In the data rows, 128 means zero.
Here are some points, one per row:
113 142 099 149 207 136 126 124 159 126 054 165 153 149 076 123 108 155 094 082 128 162 153 123 098 142 104 169 141 145 116 095 075 116 178 175 138 140 093 122 136 186 126 128 160 151 156 166 146 146 096 110 104 220 112 120 178 131 101 163 158 107 121 203
179 116 198 168 092 119 091 144 124 095 164 132 151 150 128 121 143 094 177 136 163 074 125 082 089 107 106 117 139 098 138 117 113 136 175 182 138 140 105 137 146 159 139 172 116 108 134 080 128 139 002 160 150 193 135 164 083 157 122 154 231 085 117 085
148 105 116 133 114 083 173 067 167 155 099 129 102 081 111 087 077 147 136 111 159 183 096 074 125 106 162 120 173 141 135 197 124 118 058 183 171 100 184 191 113 163 169 153 157 175 125 131 085 138 033 120 104 059 144 118 060 132 136 093 153 129 153 097
147 144 119 116 087 145 120 156 058 156 118 108 116 101 140 143 102 170 177 170 123 147 120 112 133 053 092 123 157 042 135 155 161 116 101 148 091 138 163 121 099 150 139 098 123 065 138 138 113 192 149 051 153 088 179 148 187 130 211 056 112 055 108 114
135 132 145 119 106 144 137 121 129 112 126 147 172 093 113 119 134 103 143 163 049 114 082 161 099 145 084 135 148 125 087 021 123 143 064 121 165 127 110 164 109 207 152 124 190 119 115 114 068 108 221 155 089 174 124 124 162 163 092 106 179 163 134 117
124 121 149 213 156 107 146 068 201 143 142 159 091 144 093 158 110 150 104 136 077 099 093 113 158 086 082 124 133 103 129 169 080 109 167 123 083 139 074 111 117 095 151 151 140 180 117 148 117 055 185 143 165 142 188 120 120 096 139 081 108 150 148 123
154 143 075 106 053 120 131 164 112 072 143 154 121 143 115 134 195 186 137 114 094 143 085 190 127 081 162 171 099 113 117 193 174 151 155 129 147 154 125 138 067 145 114 092 161 155 137 141 121 176 124 121 231 032 076 075 142 128 142 119 106 053 132 172
130 144 103 173 166 127 145 120 164 117 163 150 113 184 198 149 101 123 178 155 113 142 166 109 152 117 178 160 147 151 103 174 147 073 059 127 090 108 113 116 183 113 083 107 137 064 120 149 050 173 159 160 089 157 055 140 143 078 129 141 118 088 142 134
146 102 103 152 079 194 107 121 134 094 111 095 199 074 123 108 122 113 154 169 117 107 089 069 129 110 147 134 123 177 198 157 098 146 106 123 133 108 114 149 140 083 099 166 127 185 130 108 125 148 158 115 123 107 160 141 177 165 156 169 078 146 147 196
140 168 158 162 078 131 128 124 142 136 119 095 148 174 124 120 027 127 180 093 134 176 169 178 109 146 107 155 169 116 116 091 123 156 184 078 128 122 113 150 117 126 104 122 104 115 136 076 179 157 170 132 113 108 127 153 033 188 114 191 090 126 162 129
134 136 101 119 077 097 123 158 102 163 172 105 117 139 114 105 175 186 133 121 189 136 116 165 171 183 135 114 111 127 105 128 159 128 209 129 104 076 136 176 153 219 122 138 115 187 096 161 104 126 216 135 105 096 135 132 163 122 227 139 129 098 107 126
118 159 147 102 152 159 140 154 137 163 164 086 104 149 134 118 164 202 102 155 103 137 153 134 127 148 079 129 109 217 116 133 115 102 102 106 152 092 146 125 105 041 156 144 097 044 144 132 130 122 135 121 185 162 100 057 069 136 198 090 146 126 089 197
091 131 096 090 096 114 133 134 135 099 112 124 173 172 127 120 107 130 081 155 143 157 150 116 113 088 130 107 112 157 124 146 156 163 121 044 127 135 155 152 094 091 113 063 045 179 149 190 105 093 107 135 135 140 151 109 157 176 106 159 147 089 088 034
087 114 114 164 156 130 083 122 105 109 125 128 063 088 159 143 137 061 119 168 164 166 160 131 102 097 119 135 158 075 160 184 117 132 112 104 196 075 136 077 098 192 162 157 148 097 085 134 112 105 130 088 128 119 083 095 118 144 147 208 105 082 136 099
141 158 097 132 151 119 173 131 075 136 163 093 044 114 098 128 180 118 129 110 070 125 123 125 162 097 093 165 114 193 099 129 176 171 146 110 119 095 174 070 109 057 106 162 110 176 142 132 154 213 116 138 103 147 130 151 169 120 123 105 104 099 165 105
108 117 143 115 126 106 109 141 135 173 115 201 174 090 151 152 039 092 158 125 152 079 140 167 122 139 139 097 134 170 080 108 152 161 159 136 093 146 109 113 108 089 184 139 152 084 128 175 214 091 090 191 111 126 105 099 196 113 158 118 127 181 150 152
167 094 094 158 103 157 176 105 061 191 108 128 178 146 147 133 150 145 110 110 126 121 140 128 183 114 129 131 042 095 105 155 111 120 100 114 152 139 115 110 110 134 127 082 157 081 149 153 153 080 141 135 048 127 137 129 070 131 100 168 184 131 153 136
130 121 136 120 115 182 103 154 191 109 060 138 122 106 187 154 126 132 099 093 136 081 124 177 147 141 149 128 116 123 118 085 091 115 091 110 142 121 151 135 165 151 064 184 146 136 098 125 106 112 009 094 136 093 172 146 137 138 141 117 090 098 141 070
129 132 183 130 170 082 160 116 110 077 113 123 167 093 177 115 178 089 143 114 114 149 166 114 144 167 161 062 132 139 147 144 129 120 243 100 122 157 144 138 103 141 093 085 123 087 109 058 100 110 111 116 123 192 144 122 118 148 100 045 070 185 120 156
075 183 161 092 127 077 110 173 139 185 149 086 159 148 150 164 192 167 090 122 140 152 116 081 124 105 175 117 150 128 148 071 140 111 107 155 133 093 071 104 083 111 104 140 163 143 138 133 146 105 091 126 139 149 152 180 124 102 095 158 139 199 112 110
134 106 119 118 089 164 089 141 047 117 125 162 080 148 101 136 107 122 083 157 102 182 106 117 163 187 153 114 147 101 112 145 121 083 119 104 155 142 113 209 205 114 158 140 128 121 115 128 173 154 121 122 191 181 142 135 176 087 076 144 130 182 146 118
094 110 121 104 184 123 141 150 089 051 180 110 126 145 068 134 100 117 141 131 185 079 106 142 141 160 118 111 138 081 136 098 101 153 088 116 118 153 085 088 160 139 158 100 111 126 158 246 097 123 096 104 117 122 143 129 069 119 090 110 075 138 145 167
128 125 190 116 199 099 115 077 120 060 160 115 125 110 149 162 105 146 099 105 193 111 186 156 090 129 121 123 100 098 114 090 168 130 053 162 127 147 112 160 170 088 102 107 132 200 085 079 194 127 185 145 105 140 122 110 146 168 104 129 167 160 115 170
147 111 089 094 108 131 147 096 175 152 096 129 083 182 175 140 114 117 092 092 141 051 131 072 129 162 123 063 092 151 157 091 131 157 119 178 141 168 116 066 125 143 176 140 067 111 130 055 082 176 171 132 133 122 136 110 134 107 106 111 127 183 161 112
105 142 120 119 083 173 153 102 144 122 147 134 093 091 087 049 187 107 144 110 191 115 154 143 139 102 166 211 103 131 095 114 103 110 139 109 111 120 207 078 132 079 143 099 116 106 167 111 121 118 175 130 186 146 109 132 143 090 161 135 104 175 074 091
130 094 120 131 170 106 082 122 150 129 091 114 103 104 134 112 080 150 087 152 099 090 073 130 058 123 122 100 119 156 195 122 160 110 176 093 105 128 137 118 146 123 082 129 147 128 137 147 183 119 154 144 087 129 089 154 051 053 108 105 112 144 083 109
130 135 144 101 174 147 120 190 176 159 135 134 173 108 132 113 175 076 099 157 088 158 132 115 172 201 126 171 143 095 163 132 115 168 131 206 092 169 139 139 141 094 128 122 133 145 097 130 187 123 173 145 130 072 103 134 109 144 097 116 161 073 136 096
122 098 145 087 166 115 121 109 103 182 133 138 135 157 072 144 149 062 195 079 091 147 128 160 076 149 123 098 135 136 139 139 119 088 120 118 111 151 143 126 151 151 130 136 080 118 149 043 091 053 064 115 103 039 133 156 149 121 103 153 134 138 098 167
Along one direction, these points spread out more than along any other. Take the direction at right angles to it along which they spread out most. Then take the direction at right angles to both along which they spread out most. Go by this last direction. How many in every 100 of the points above lie lower along it than each point below? Round to a whole number. More than half of the points above lie lower than the first one.
179 116 198 168 092 119 091 144 124 095 164 132 151 150 128 121 143 094 177 136 163 074 125 082 089 107 106 117 139 098 138 117 113 136 175 182 138 140 105 137 146 159 139 172 116 108 134 080 128 139 002 160 150 193 135 164 083 157 122 154 231 085 117 085 43
113 142 099 149 207 136 126 124 159 126 054 165 153 149 076 123 108 155 094 082 128 162 153 123 098 142 104 169 141 145 116 095 075 116 178 175 138 140 093 122 136 186 126 128 160 151 156 166 146 146 096 110 104 220 112 120 178 131 101 163 158 107 121 203 82
134 106 119 118 089 164 089 141 047 117 125 162 080 148 101 136 107 122 083 157 102 182 106 117 163 187 153 114 147 101 112 145 121 083 119 104 155 142 113 209 205 114 158 140 128 121 115 128 173 154 121 122 191 181 142 135 176 087 076 144 130 182 146 118 71
129 132 183 130 170 082 160 116 110 077 113 123 167 093 177 115 178 089 143 114 114 149 166 114 144 167 161 062 132 139 147 144 129 120 243 100 122 157 144 138 103 141 093 085 123 087 109 058 100 110 111 116 123 192 144 122 118 148 100 045 070 185 120 156 14
128 125 190 116 199 099 115 077 120 060 160 115 125 110 149 162 105 146 099 105 193 111 186 156 090 129 121 123 100 098 114 090 168 130 053 162 127 147 112 160 170 088 102 107 132 200 085 079 194 127 185 145 105 140 122 110 146 168 104 129 167 160 115 170 89
124 121 149 213 156 107 146 068 201 143 142 159 091 144 093 158 110 150 104 136 077 099 093 113 158 086 082 124 133 103 129 169 080 109 167 123 083 139 074 111 117 095 151 151 140 180 117 148 117 055 185 143 165 142 188 120 120 096 139 081 108 150 148 123 29
167 094 094 158 103 157 176 105 061 191 108 128 178 146 147 133 150 145 110 110 126 121 140 128 183 114 129 131 042 095 105 155 111 120 100 114 152 139 115 110 110 134 127 082 157 081 149 153 153 080 141 135 048 127 137 129 070 131 100 168 184 131 153 136 68
105 142 120 119 083 173 153 102 144 122 147 134 093 091 087 049 187 107 144 110 191 115 154 143 139 102 166 211 103 131 095 114 103 110 139 109 111 120 207 078 132 079 143 099 116 106 167 111 121 118 175 130 186 146 109 132 143 090 161 135 104 175 074 091 18
108 117 143 115 126 106 109 141 135 173 115 201 174 090 151 152 039 092 158 125 152 079 140 167 122 139 139 097 134 170 080 108 152 161 159 136 093 146 109 113 108 089 184 139 152 084 128 175 214 091 090 191 111 126 105 099 196 113 158 118 127 181 150 152 57
